In the data rows, 128 means zero.
Here are some points, one per row:
129 131 88 71 85 133 62 191 152 116 124 118 120 139 143 87 150 90 90 45 165 117 149 141 114 77 153 189 131 196 89 106 149 162 127 115
130 196 82 46 107 76 182 94 178 114 173 150 25 102 80 164 206 168 90 110 92 190 120 135 122 190 142 152 135 249 174 161 182 110 94 143
79 146 222 123 141 128 107 117 100 159 123 159 123 115 118 182 138 157 185 89 192 123 152 198 65 155 182 160 142 107 96 128 124 59 122 144
154 141 136 92 83 75 188 141 96 155 85 70 76 164 76 155 191 206 90 123 109 167 90 152 117 135 118 133 151 62 133 160 174 77 190 174
104 147 125 106 186 96 58 125 163 80 175 115 168 192 64 108 148 152 119 129 136 111 187 120 149 125 60 73 101 135 162 135 69 124 139 123
165 63 149 139 128 88 114 127 132 131 187 126 90 136 151 148 181 74 83 188 175 98 116 180 199 104 159 107 126 114 114 91 146 113 92 123
93 108 112 202 169 152 89 143 155 178 153 85 89 145 152 203 138 173 79 123 145 173 0 83 129 175 111 189 86 113 109 63 105 159 88 120
120 156 149 159 135 72 89 113 144 103 145 84 148 146 72 107 115 167 173 167 135 98 124 126 211 130 152 79 104 103 172 132 130 169 125 129
179 87 145 144 146 116 120 134 142 130 73 169 102 151 182 121 92 107 217 103 80 183 180 171 164 156 74 131 133 139 111 65 146 113 85 145
70 73 146 94 95 164 139 126 133 101 148 201 161 131 105 119 113 111 74 128 136 113 126 222 112 134 125 155 203 142 110 142 147 147 185 55
181 202 59 113 114 143 148 13 176 93 139 117 120 159 157 80 95 114 182 152 164 100 104 197 122 96 158 158 62 77 75 202 101 149 109 106
157 194 91 179 103 96 150 153 152 115 174 161 128 131 104 104 94 110 111 131 150 135 111 108 194 156 29 119 173 98 74 124 155 52 91 133
56 110 163 143 177 115 149 107 158 145 87 142 190 133 79 176 80 89 163 114 137 129 65 118 142 128 95 103 126 179 168 220 142 159 112 174
146 137 167 148 123 111 143 126 94 117 239 95 154 73 101 136 103 65 183 143 114 135 167 149 133 89 124 143 131 132 55 123 165 147 186 214
140 114 85 160 117 137 111 125 92 193 167 132 153 102 182 72 149 114 179 193 95 149 128 116 166 108 152 89 125 157 127 170 195 90 90 130
154 67 35 187 128 142 139 154 116 100 31 109 115 202 137 153 150 118 107 218 177 138 205 129 59 189 93 72 123 156 130 121 117 159 164 138
83 123 98 103 161 120 30 53 101 76 90 162 120 138 109 111 145 149 132 97 144 104 143 119 169 108 183 123 79 83 137 154 104 143 130 220
86 152 78 134 45 128 205 160 94 131 152 147 86 183 100 137 141 246 106 84 111 134 93 158 146 122 144 91 159 105 131 156 164 160 203 119
111 110 180 103 77 163 81 127 161 88 114 180 155 73 168 161 132 230 167 169 176 93 162 107 102 173 65 209 144 127 107 129 135 39 164 113
141 133 102 172 172 151 95 110 145 69 65 79 177 134 60 145 137 96 124 61 94 107 176 165 185 150 93 165 127 142 151 186 106 183 130 152
153 133 200 98 140 103 141 148 110 206 118 153 183 147 76 132 126 147 46 89 109 91 130 177 113 147 163 103 113 125 85 126 149 137 94 66
98 145 140 207 70 146 164 181 142 82 152 163 151 94 88 112 206 139 173 119 201 156 146 176 89 139 162 169 143 107 125 54 80 122 58 107
0 156 58 84 138 72 131 113 124 135 90 94 134 161 106 167 60 114 166 133 110 120 200 143 116 112 159 71 124 121 119 117 53 82 59 141
103 121 81 157 142 101 73 121 175 131 136 152 154 78 124 49 110 189 61 97 124 121 106 192 104 114 155 166 150 142 102 100 168 108 103 89
206 132 103 178 171 166 116 150 76 116 102 147 160 187 144 198 108 183 91 132 72 153 47 107 96 84 171 136 125 167 53 134 74 123 105 108
162 93 144 133 159 132 96 140 109 184 183 173 145 64 113 160 193 152 147 129 177 104 157 120 91 147 150 184 148 137 134 190 86 112 135 102
201 114 112 144 223 123 195 153 111 122 113 152 57 33 114 103 21 192 144 104 212 145 124 135 119 11 107 95 107 167 162 126 82 142 143 187
161 138 117 128 138 204 120 120 94 113 80 32 33 51 77 118 44 83 79 151 187 146 105 107 111 99 123 153 227 91 190 133 146 109 92 133
134 66 139 55 97 174 150 184 153 127 126 139 132 58 73 94 173 134 132 119 130 143 146 92 76 116 169 69 32 105 108 103 172 119 103 61
142 87 127 137 159 102 113 84 133 73 88 106 149 105 63 125 142 134 164 81 100 91 108 97 171 223 119 66 81 79 143 162 111 131 107 85
112 47 182 156 130 105 168 100 142 113 119 182 103 124 166 29 98 151 110 114 109 161 135 126 132 160 167 153 150 115 72 96 183 148 104 127
151 144 176 140 110 92 90 153 89 200 93 153 181 150 167 118 180 149 166 51 240 150 168 71 113 108 172 131 174 101 157 135 189 140 128 88
105 91 105 0 173 190 193 163 48 98 163 56 137 167 188 128 131 228 142 150 150 151 104 143 202 94 86 201 127 99 155 98 142 156 87 185
106 147 139 35 124 106 156 128 136 87 97 124 50 132 145 115 133 92 201 172 151 66 64 117 204 157 174 123 197 111 92 212 49 220 102 58
29 159 153 169 186 79 107 138 93 89 96 122 113 145 108 91 210 44 140 135 93 136 125 111 112 91 58 122 104 76 132 173 143 146 107 168
130 110 116 158 98 96 184 87 64 139 103 128 175 144 105 125 113 96 135 158 140 111 148 96 112 172 91 160 53 214 144 74 67 178 185 119
165 110 130 146 150 103 156 177 81 8 168 141 153 162 152 211 97 82 106 144 117 161 71 91 93 55 117 145 49 86 132 139 161 89 140 36
132 95 158 123 91 181 113 144 112 164 127 135 132 157 85 148 155 128 103 177 94 161 163 140 149 71 117 100 142 183 67 168 157 96 76 184
105 178 121 149 140 144 64 88 93 89 103 132 135 100 137 174 113 127 100 212 109 163 166 107 82 212 182 115 95 149 150 101 206 219 162 138
138 179 177 91 116 97 168 65 243 124 64 107 132 125 176 59 161 124 98 174 168 83 71 110 50 76 68 97 132 88 99 185 52 161 128 162
97 79 121 116 104 141 121 117 126 215 142 133 114 115 105 120 117 69 49 129 155 122 173 77 174 130 100 168 67 127 20 135 158 140 111 121
119 175 124 163 109 116 158 80 59 90 92 85 174 141 157 172 129 94 83 171 140 32 109 108 128 138 141 101 126 201 199 55 157 126 113 138
86 130 88 140 217 181 181 125 125 117 167 66 166 109 232 178 176 132 105 81 144 206 86 119 99 180 146 70 124 130 97 91 100 152 184 140
147 138 181 129 115 102 148 168 144 131 119 91 179 88 150 122 168 175 158 109 66 86 159 98 47 119 172 217 165 137 107 132 128 131 68 124
187 147 131 97 75 138 109 149 160 138 136 43 169 80 131 138 91 135 169 91 137 136 122 139 143 147 69 36 188 127 94 89 151 122 137 131
110 95 180 159 89 220 150 99 178 127 142 151 116 122 151 127 175 113 96 112 102 58 142 114 209 100 170 94 110 146 120 99 139 98 116 167
152 159 175 103 124 180 104 60 117 77 127 164 150 164 165 175 126 111 93 95 124 255 99 25 125 104 131 106 153 138 109 107 74 88 136 87
79 108 82 134 124 136 100 141 221 178 101 138 182 170 80 124 88 125 233 171 122 110 83 61 145 91 121 153 106 117 194 150 140 156 158 130
153 122 77 123 91 173 95 196 73 148 190 237 127 112 130 110 133 102 152 91 69 76 72 126 73 173 101 57 170 101 167 146 73 140 87 209
175 172 135 109 177 233 219 81 70 184 158 108 111 160 80 36 82 125 118 141 156 158 149 114 124 143 90 182 131 99 225 113 110 113 104 122
129 126 97 158 122 167 144 126 151 176 89 129 138 66 117 141 179 107 125 121 60 146 149 156 208 60 163 146 131 121 118 134 121 69 202 80
158 165 97 129 106 69 145 145 143 148 138 223 95 102 166 193 107 137 89 101 45 112 194 80 164 113 102 141 178 42 166 82 97 197 134 185
Along one direction, these points spread out more than along any other. Take the direction at right angles to it along which they spread out most. Go by this last direction. For each point below, how far along it does it lie, from 0 to 99? The average is 50, and the first point in the table lies past the average. One standard deviation of the points above along it is 16.
131 83 142 139 42 129 118 88 135 152 202 117 44 132 176 198 67 84 146 27 45 100 153 155 69 103 60 118 108 85 199 141 145 147 117 128 48
100 117 74 116 180 96 121 108 96 126 103 114 105 185 111 109 120 66 135 114 118 48 71 71 90 187 163 131 139 162 131 36 155 47 235 150 42
138 101 161 160 119 77 60 65 91 102 168 76 75 170 65 127 119 151 169 165 109 153 119 91 58 123 107 111 140 186 131 63 99 176 188 101 42
125 131 158 118 4 68 94 204 96 82 101 113 157 138 168 77 72 88 68 127 91 225 75 130 154 201 189 161 44 139 181 192 57 112 183 171 47
136 255 202 121 228 241 134 225 137 165 131 103 30 164 143 98 54 130 146 181 107 103 150 135 117 134 128 130 117 121 143 118 114 142 173 98 32
85 136 144 130 118 118 84 137 79 189 88 157 91 80 200 131 170 124 134 126 107 133 124 207 174 75 58 96 93 169 144 120 126 113 129 37 57
138 86 141 187 159 104 164 157 173 128 186 126 136 154 206 119 131 157 121 82 180 91 214 95 88 169 177 134 162 127 133 213 165 79 119 111 60
210 140 120 56 141 96 126 150 188 180 140 174 170 136 130 179 113 60 139 154 150 148 104 199 134 150 117 111 132 77 120 66 158 129 118 187 52
140 54 143 114 151 87 112 119 166 198 160 88 168 128 154 94 153 89 112 177 79 174 154 149 146 81 156 130 199 163 167 101 94 93 132 96 55
